The rows of M fall into 3 groups, and each row is roughly a mix of its group's hidden directions.
M:
[[ 1.96 -1.79 -1.34 -0.65  5.57 -0.96 -1.98  2.14 -1.97 -1.66 -2.09]
 [ 0.46 -4.01 -1.35  0.28  4.77 -1.75 -2.34  2.13  2.02 -0.64  1.50]
 [-1.74  2.41 -0.07 -5.36 -0.59 -0.22  0.37  3.23 -1.10 -3.07  1.21]
 [-3.22  0.85  3.14  1.34 -3.50  0.73  2.63 -0.42 -3.13  2.07  2.00]
 [-2.00 -1.58  3.42  3.45 -0.46  2.83 -0.10  2.29 -1.91  2.38  2.80]
 [-0.84  2.62  2.66 -0.66 -3.94  1.93  4.28 -0.08  1.00  2.25  1.42]
 [-3.86  0.82  2.62  1.14 -4.86  0.28  1.16 -2.07 -2.46 -0.77  1.03]
 [-1.41 -1.64  0.32  1.63  5.48  3.50 -0.20  2.68  0.31  0.93  1.69]
 [-0.47  2.01  2.84 -1.26 -1.65  1.46  1.91  4.77 -2.10 -1.68  2.88]
 [ 1.66  2.15 -2.20 -3.53 -1.08 -3.13  1.79 -2.90  1.03 -2.34 -2.65]
 [ 0.95  1.34 -2.65 -3.34 -1.00 -3.53  0.60 -3.52  1.31 -1.82 -2.94]
 [ 0.36 -2.19 -0.60 -0.13  6.78  0.56  0.27  2.92  0.22 -0.44 -0.51]
 [-1.85 -1.95  2.82  3.51  0.55  3.02 -1.02  2.54 -1.41  2.59  2.75]
 [-0.87 -2.26  1.44 -0.63  2.05 -1.54 -1.92  1.96 -4.44 -3.53 -2.49]
 [ 0.95 -1.74  0.84 -0.18 -1.38 -2.58 -4.40  1.40 -4.25 -1.82 -2.18]
 [ 1.08 -1.60  0.12 -2.70  2.02 -2.46 -1.92  2.54 -3.06 -3.38 -2.92]
 [-1.06  1.18 -1.15  0.95 -2.01 -2.97 -1.86 -1.85 -4.29 -4.01 -1.34]
 [ 1.42 -2.31 -2.82  1.39  5.37  0.16 -2.63 -0.80  2.39  0.49 -1.08]
 [ 0.50 -1.37  1.76 -0.16 -1.51 -2.20 -3.91  1.04 -4.54 -2.35 -2.43]
 [ 1.49  1.11 -1.69 -2.30  1.74 -3.40 -1.47 -0.31 -2.55 -4.13 -2.94]
 [ 0.56 -0.38 -3.14 -0.61  3.67 -2.45 -3.50 -0.42 -1.52 -3.46 -1.96]
 [-0.59  2.46 -1.30 -0.08 -0.40  1.65  4.12 -2.40  4.23  2.21  2.06]
 [-2.04 -1.82  5.30  1.39  0.88  2.51 -1.49  2.25 -2.76  1.12  0.01]
 [-2.49  3.01 -0.79  1.99 -1.37  3.76  2.52  0.25  2.00 -0.29  3.79]
 [-0.90 -0.81  4.18  1.18 -2.84  3.04  0.32 -0.31 -2.28  3.92 -1.53]
 [-1.29 -3.94  2.99  2.57  1.72  2.24 -3.28  2.13  1.26  1.39  1.08]
 [ 4.50  0.98 -2.04  3.36 -1.08 -1.03  1.75 -3.24  1.42  0.18 -2.49]
 [-0.61 -3.85 -0.50  0.31  4.99  0.29 -3.44  2.63  0.98  0.55  0.41]
 [ 1.36  3.35 -1.02 -1.27 -5.38 -1.33 -0.68 -3.57  0.33  0.93 -0.31]
 [-2.00 -0.94  3.64 -1.42 -4.66 -2.99 -1.36 -0.16  1.50 -2.19 -1.01]
 [ 3.47 -1.62 -2.22 -1.10  4.84 -0.43 -2.34  2.39  0.79 -0.79 -1.97]
 [ 2.94 -0.82 -2.41 -0.79  5.35  0.66 -0.21  2.27  2.98  1.32  0.19]
 [ 1.32  2.04 -1.95  0.19 -1.27  1.54  1.76 -1.35  4.72  3.56  2.66]
 [ 2.19 -1.01 -2.24  0.67  5.84  1.42 -1.78  2.66  1.35 -0.64  0.91]
 [-1.06 -1.76  1.29  3.06  0.77  2.91 -3.08  4.04 -0.81  1.50  2.78]
 [-2.04  0.00  2.06  2.83 -5.48  1.70 -0.35 -0.62 -2.85  1.65  0.22]
 [ 4.66  0.03 -1.08 -1.71  1.00  0.25 -1.57  2.19  3.32 -3.30 -2.15]
 [ 1.73  0.43 -2.10 -3.34  4.55 -1.77  0.75  0.96  3.91 -0.99  0.66]
 [-2.09 -1.18 -1.42 -0.22  4.73 -0.55 -2.52  3.04 -1.03 -3.66  0.50]
 [-4.19  0.86  2.70  1.55 -4.05  1.07  2.15 -1.84 -1.70  0.24  2.02]
 [-0.02 -2.09 -0.17  0.09  6.69  0.90  0.95  3.11  0.08 -0.35  0.23]
 [-0.59  3.70  0.13 -1.25 -4.71  0.29  2.81 -3.17  1.41  0.81  1.53]
 [ 3.45  0.20 -3.08 -2.40  4.73 -0.22  0.13  1.52  2.83  0.29 -0.78]
 [-0.10 -1.10  1.63  3.05 -3.38 -0.23 -4.67 -1.07 -3.58  0.01 -0.53]
 [-2.02  1.86  2.62  1.66 -5.00  1.34  0.05 -1.51 -3.72  0.39 -0.69]
 [ 1.84  0.46 -2.82 -2.76  5.10 -1.90  0.20  0.59  2.40 -2.39 -0.25]
 [ 4.40  1.35 -2.71 -1.36  0.03 -1.97  2.52 -2.55  3.69  0.05  0.04]
 [ 1.88 -1.47 -0.16 -2.65  2.33 -2.74 -2.10  2.57 -2.38 -2.86 -3.18]
 [-3.00 -1.13  3.20  2.93 -2.73  2.36 -1.79  0.37 -3.63  1.42 -0.28]
 [-4.19 -1.08  1.98  3.16  0.59  3.41  2.76  0.06  0.43  0.84  2.75]
 [-0.92  2.15 -0.16  0.71 -3.69  1.41  2.48 -2.01  3.64  2.89  2.71]
 [ 1.74 -1.18 -2.94  0.50  5.83  1.17 -2.36  2.16  1.15 -0.22  0.66]
 [-1.34 -0.17 -1.60  2.95 -3.04 -3.07 -0.47 -4.68 -0.83  2.35 -0.81]
 [ 3.02  1.01 -4.83 -0.07 -2.19 -0.97  0.80 -3.59  2.36  0.99 -1.21]
 [ 0.42 -1.97  0.41 -1.66  2.26 -2.07 -1.84  2.23 -3.59 -3.75 -3.00]
 [ 1.08  2.73 -0.06 -4.44 -0.50 -0.25  1.07  3.84 -0.44 -3.87  0.99]
 [ 5.26  1.01  0.07 -3.55  1.51 -1.66  1.90  0.80  3.06 -0.55 -0.65]
 [ 0.48  0.49 -2.63 -0.96  2.32 -2.71 -3.22 -0.82 -2.56 -3.95 -2.57]
 [-2.41  1.73 -0.71  0.87 -0.17  2.18  4.45 -2.46  3.33  1.86  2.34]
 [-3.26 -0.56  2.62  2.99 -2.80  3.07 -1.60  0.22 -3.47  1.42 -0.18]
 [ 0.21  2.03 -1.23  0.87 -1.71  2.00  2.18 -1.93  4.48  3.42  2.67]
 [-1.48  1.50  4.55  0.26 -4.46  1.00  1.13 -0.59 -3.23  1.44 -0.67]
 [ 1.04 -2.06 -2.00 -0.23  3.82  0.51  0.56  1.38  5.06  1.64  2.45]
 [ 1.29 -0.55 -5.10 -0.30  3.33 -2.52 -1.69 -0.28  1.80 -3.00  0.25]
 [-1.63  1.32  3.94  0.45 -4.98  1.28  2.63  0.65 -2.22  0.71  1.19]
 [-0.07  0.78 -2.06 -2.77  6.06 -0.28  0.16  0.40  3.30 -0.51  0.29]
 [-1.74  1.18  4.04  0.37 -5.04  0.90  2.40  0.98 -2.18  0.39  1.41]
 [-0.74  0.40  2.78  1.09  0.13  2.82  0.68  5.00 -2.01 -0.03  3.69]
 [ 3.00 -1.32 -0.42 -1.68  1.39 -2.95 -3.28  1.98 -2.17 -2.33 -3.39]
 [-0.32 -2.20  1.23 -0.22  2.60 -1.17 -2.36  2.05 -4.64 -3.20 -2.14]
 [ 4.36  1.88 -2.96 -2.08 -1.78 -2.18 -2.74 -1.70  1.45  0.34 -2.12]
 [ 0.79  1.95 -3.82 -1.02  2.12 -2.64  0.48 -0.20  2.64 -4.04  2.37]
 [ 0.43  0.02 -3.13 -0.91  2.53 -3.12 -2.96 -0.07 -2.11 -4.16 -1.81]
 [-1.05  1.95  4.80  0.06 -4.21  0.75  1.74 -0.84 -3.06  0.86 -0.83]
 [-0.16 -0.86  1.53  3.61 -4.89  1.57 -1.69 -0.82 -3.64  0.62 -1.00]
 [ 1.19 -1.59 -3.84 -0.22  3.21 -0.98 -2.63 -2.91  2.72  0.22 -2.80]
 [ 0.33  3.48  0.05 -0.81 -3.09  1.59  0.25 -3.03 -3.07  0.76 -4.07]
 [-1.98 -0.72  2.36  2.52 -4.46  2.37  1.85 -0.12  0.13  3.39  1.98]
 [ 1.16  0.93 -4.48 -0.88  2.54 -2.64 -0.57 -0.15  2.76 -3.58  1.88]
 [ 1.51 -1.96 -0.02 -1.81  1.89 -3.01 -2.13  2.19 -3.06 -3.15 -3.17]
 [ 2.45 -0.84 -2.07  1.01  5.91  1.59 -1.16  2.50  1.55 -0.88  0.67]
 [-2.92  1.41  0.56  1.91 -1.37  2.69  3.28 -2.03  2.23  2.54  3.28]
 [ 2.91  1.10 -5.51 -0.59 -0.91 -1.19  0.74 -2.89  2.90  0.24 -0.87]
 [-4.03  0.60  2.38  2.93 -2.88  1.90  2.32 -1.84 -0.27  1.46  2.63]
 [ 1.18  3.81 -3.44 -2.49 -0.46 -2.09  3.60 -2.25 -1.36 -1.28 -0.85]
 [-2.08  1.14  2.40  1.85 -6.13  0.83  0.41 -1.76 -0.31  1.21  1.68]
 [ 0.59 -1.82 -0.48 -1.17  5.95  1.58 -2.00  2.90  1.89 -1.09  0.60]
 [ 2.11 -2.44 -1.98  2.12  5.39  0.76 -2.68  0.47  2.10  0.61 -0.12]
 [-3.00  0.32  2.90  2.33 -5.39  0.28  0.48 -1.73 -1.80  0.42  1.41]
 [ 3.29  0.88 -3.31 -1.35  2.18  1.14 -0.07  0.90  4.66  2.56  1.09]
 [-1.24  1.99 -0.31  0.61 -2.37  1.93  2.70 -1.70  3.73  3.37  3.15]
 [-4.59  0.69  2.65  1.65 -2.42  1.94  3.14 -1.20 -0.52  0.84  2.74]
 [ 0.43 -4.10 -0.41  0.39  4.56 -0.49 -3.02  2.76  1.95  0.25  1.34]
 [ 3.03 -0.74 -0.30 -1.53 -1.04 -3.00 -4.91  1.41 -2.27 -0.78 -2.58]
 [ 2.73  1.66 -0.11 -3.04  1.89 -3.60 -0.19  0.15 -1.56 -4.27 -1.99]
 [ 1.84 -0.99 -2.20 -2.74  5.19 -2.95 -1.13  0.29  0.98 -1.86 -1.59]
 [ 1.43 -1.33 -2.29  0.38  5.66  1.52 -2.75  2.46  1.75 -0.53  0.48]
 [-4.14 -0.32  1.40  2.16 -1.55  0.35  1.54 -2.32 -3.01  3.79  1.75]
 [ 0.54 -0.45 -4.04 -1.07  4.46 -1.64 -1.97  1.37  1.21 -3.58  0.30]
 [ 3.89 -0.72 -2.75 -1.07  4.73  0.00 -1.46  1.88  2.60  0.93 -0.82]
 [ 2.79  0.09 -4.14 -2.31  0.76 -2.41 -2.54 -1.64  2.29 -1.64 -2.66]
 [-2.04 -0.88  1.87  2.99 -3.67 -0.78  1.19 -4.17 -0.87  3.01 -0.80]
 [-1.96  2.76  2.00 -2.66 -4.66 -0.90  2.60  0.68 -2.48 -1.01  1.13]
 [-4.83  0.07  2.00 -1.87 -2.06 -2.27  1.24 -1.98 -2.99  1.61  1.86]
 [-3.49  0.59  3.10  2.38 -4.08  2.08  1.47 -1.15 -0.05  1.53  2.48]
 [ 2.10 -1.25 -2.18 -0.26  6.42  0.88 -0.13  2.37  1.37  0.60  0.30]
 [-1.95 -0.68  2.24  2.82 -4.52 -0.63  0.92 -3.31 -1.41  2.96 -0.22]
 [-3.04  1.66  1.88  1.47 -4.58  1.09  2.55 -2.17  0.30  1.56  2.68]
 [-1.48  0.78  0.49  1.22 -2.63 -0.18  3.90  1.31  2.31 -0.90  5.11]
 [ 2.39 -2.53  2.60  0.83  0.49  2.02 -3.36  3.86  2.81 -1.64 -0.17]
 [-1.64  0.21  3.49  1.70 -3.81  2.24 -0.49 -1.19 -3.73  2.21 -1.70]
 [-2.39  2.05  1.56  2.72 -5.19  1.79  1.65 -1.08 -2.11 -0.03  1.59]]
One row of each group comes first, with its name. Which group is each row after those in?
[ 4.92  0.76 -2.61 -2.13 -0.85 -3.10 -2.73 -0.10  0.78 -0.16 -2.48]
H
[ 0.76  3.95 -2.38 -1.67 -2.03 -1.55  4.30 -2.31 -2.32 -0.29 -0.45]
Y
[-0.29  1.56  4.77  0.49 -4.31  1.17  2.73 -1.14 -1.41  2.13  0.19]
B

[-0.72 -4.12  1.95  2.72  2.88  1.93 -3.47  1.67  1.56  1.48  0.79]
Y
[-2.86  1.52  2.02  0.68 -5.86  0.10  1.68 -2.48 -0.49  0.39  1.38]
H
[ 0.25  0.73  0.02 -2.29 -2.75 -3.15  1.92 -4.68  1.11 -0.92 -3.12]
Y
[ 1.39  0.97  2.18  0.72 -5.52  0.19  3.78 -0.83  0.98  1.72  1.78]
B
[ 0.30 -4.43 -0.48  0.61  4.47 -1.29 -2.72  2.36  1.95  0.13  1.39]
B
[-0.11  3.08 -2.60 -4.15  2.90  1.05  3.03  0.88  0.21 -2.63 -0.88]
Y
[ 5.47 -0.33 -2.04 -1.65  0.50 -1.84 -3.47  1.92  1.10  0.31 -1.77]
H
[ 0.66  0.97  3.02  0.62 -5.03  0.92  2.29 -2.38 -0.87  3.34 -0.89]
B
[-4.01 -0.08  3.26  2.13 -3.97  0.32  0.82 -1.57 -3.03 -0.93  0.68]
H
[ 0.76  1.05 -2.18 -1.29  2.10 -2.94 -2.39 -0.88 -2.83 -4.32 -2.54]
B
[-2.40  0.45  2.88  1.96 -6.02  0.03 -0.39 -1.56 -1.68  0.44  0.92]
H
